In the rows, 128 means zero.
Turns in one plane each, and the order they were made in; the first pair answered
turn Nani:
[110 115 150  79 134 166 114  81 112]  ->  [132 110 170  76 114 140 140  76 118]
[121 134 150 128 110 153 146 108 121]  ->  [134 131 148 135 101 142 147 109 126]
[141 115 137 123 118 116 132 136 135]  ->  [142 116 126 132 119 121 117 137 134]
[111 107 128 136 140 152  87 104 107]  ->  [100 105 148 112 138 153 113 103 102]
turn kidud:
[113 118 115 145 145 148  93 105 127]  ->  [ 98 142 136 124 159 142 106 109 141]
[ 87 117 167  94 147 180 156 109 107]  ->  [125  82 126 160 123 177 101  93  95]
[117 150 173 116 138 119 101  82 115]  ->  [106 121 162  98 128 141 136  88  90]
[145 145  95 129 107 128 167 153 139]  ->  [157 146  91 149 104 121 149 148 145]
turn gipi:
[161 141 126 158 126  97 101 126 154]  ->  [125 148 154 135 152 122  85 106 145]
[124 125 137 115 118 114 143 131 144]  ->  [118 130 137 116 122 114 140 131 144]
[103 124 126 122 147 150 119 122 122]  ->  [120 103 114 129 126 143 136 126 113]
[180 194 106 120  79  72 199 162 181]  ->  [108 245 166  83 147 104 145 132 184]
turn pugu:
[121 107 143 152 124 144 106 109 118]  ->  [128 104 143 156 121 137 111 106 119]
[153 127 102 135 117 117 142 154 141]  ->  [137 128  93 128 123 133 145 160 134]
[162 104 160 165 130 119  67  88 151]  ->  [185  95 143 171 107 104  90 102 155]
[133 104 152 147 133 132  91  85 120]  ->  [149  97 146 152 119 121 101  89 127]
Now pairs of rows:
Each pair is two turns apart.
[142 127 105 139 107 114 122 137 119]  ->  [125 140 121 108 115 117 148 145 124]  kidud kidud
[104 170 160  97 148 117 136 138 146]  ->  [138 167 152 129 129  86 126 140 162]  Nani Nani
[130  74 124 114 106 173 114 105 100]  ->  [163 162 134 129 117  94 102 139 184]  gipi kidud
[127 133  75 129 119 129 156 179 147]  ->  [112 134  77 116 128 139 163 181 143]  Nani Nani
[156 131  94 178 122 122 114 119 149]  ->  [121 161 102 160 150 138  98 126 158]  pugu gipi
[ 96 130 123 105 136 165 142 141 109]  ->  [131 112 106 118 105 142 170 151 110]  gipi Nani
[130 143  95 133 130 130 135 149 136]  ->  [114 135 100 126 137 147 131 139 122]  gipi kidud
[154 122 100 137 106 121 150 142 124]  ->  [133 157  93 127 132 124 132 157 139]  pugu gipi
[115 134 112 116 156 174 111 124 117]  ->  [123 115 110 120 142 176 118 117 106]  gipi pugu
[100 147 146 151 148 121  99 162 127]  ->  [ 99 111 131 132 129 141 148 172 101]  kidud gipi
[126  87 139 119 120 152 153 112 100]  ->  [137  83 133 125 112 145 162 117 104]  Nani pugu
[140 116 183 108 118  98 164 114 133]  ->  [166 107 165 150 109  93 124 106 136]  kidud kidud
[143 146 156 112 120 117 139 136 151]  ->  [132 145 159 103 124 129 139 133 145]  pugu gipi
[112 100 120 139 115 159 136 105 112]  ->  [108 132 138 145 133 148 101  97 134]  kidud Nani
[112 120 164 130 157 115 102 101 126]  ->  [131 116 153 147 147 101  96 101 132]  pugu Nani
[125 147  72 151 138 145 105 172 143]  ->  [ 89 135 101 130 158 174  94 143 120]  pugu gipi
[113 159 111 136 145 138 115 144 122]  ->  [122 161 129 144 146 123 105 129 128]  pugu pugu
[128 144 133 145 139 103  97 115 154]  ->  [100 146 138 120 156 130 102 119 138]  Nani Nani
[130 144 174 104 130 123 138 107 138]  ->  [155 144 149 146 124 106 105 113 152]  Nani Nani
[129 148 130 122 138 118 115 139 157]  ->  [108 129 126  99 136 144 140 140 130]  kidud pugu
[177  90 154 152  81 109 151 102 107]  ->  [150 159 171 104 109  92 186 141 143]  gipi kidud
[ 92 186  96 129 140 121 149 179 120]  ->  [ 79 198 129 129 160 117 116 154 124]  pugu pugu
[117 145 105 108 143 121 148 162 139]  ->  [ 99 150 134  98 158 133 126 141 135]  gipi pugu
[ 94  86 153 103 124 177 151 102  75]  ->  [107  90 188 117 127 154 127  74  86]  pugu pugu
[159 173 161 141 116  81 139 127 154]  ->  [144 163 186 130 122  91 138 106 140]  gipi pugu
[143 134 116 113 119 111 166 140 134]  ->  [145 137  88 138 126 122 125 147 139]  Nani Nani
[101 123 107  98 129 165 225 133 130]  ->  [149 150  70 199 140 129  95 124 173]  kidud gipi
[149 113 102 140 104 108 155 137 137]  ->  [110 119  86 119 123 145 154 145 121]  pugu pugu
[147  92 121 144 105 123 128 114 119]  ->  [122 129 165 125 134 114 109  99 137]  kidud gipi
[115 114 131  98 159 135 158 146  89]  ->  [164 111  99 156 136 101 119 151 111]  gipi kidud
[119 165 126 123 133 139 131 144 120]  ->  [134 130 111 132 113 148 141 140 101]  Nani kidud
[119 100 168 122 131 119 107  75 105]  ->  [145  96 152 146 116 101  97  80 112]  pugu Nani
[135 134 183  95 108  79 177  98 141]  ->  [174 126 130 148  88  59 151 117 155]  pugu Nani
[144 131 151 122 114 102 145 114 137]  ->  [139 112 131 117 105 123 163 126 123]  kidud pugu
[121 215 146  99 173  91 121 152 152]  ->  [ 86 134 115  66 158 172 165 142  71]  kidud pugu
[163 115 111 172  96 100 146 111 136]  ->  [109 124  80 164 138 163 100 117 114]  Nani Nani
[ 87 147 126 102 135 161 138 122 108]  ->  [116 108 126 118 106 154 154 108  94]  pugu gipi
[152 107 114 154 121 130 146 150 149]  ->  [108 133 152 129 161 153 114 128 148]  gipi gipi
[104 165 161 101 168 122 131 138 165]  ->  [128  66 127 144 126 157 116 102 102]  gipi kidud
[108 121 152 129 123 152 144  85 117]  ->  [145 113 135 151  99 123 159  99 131]  pugu gipi
[152 130 104 156 139 125 106 151 156]  ->  [108 138 145  98 161 152 142 142 139]  kidud gipi
[123 154  94 140 145 139  89 155 147]  ->  [ 99 155 114  99 150 151 128 162 141]  pugu kidud
[127 100 127 114 134 150 140 119  99]  ->  [153 100 108 131 114 127 145 134 114]  pugu gipi
[146  71 156 122  79 119 179  96 112]  ->  [158 130 168 164 106  80  95  91 166]  kidud gipi
[101 120 131 118  99 153 110 119 125]  ->  [120 107 126 128  82 138 116 121 125]  pugu gipi
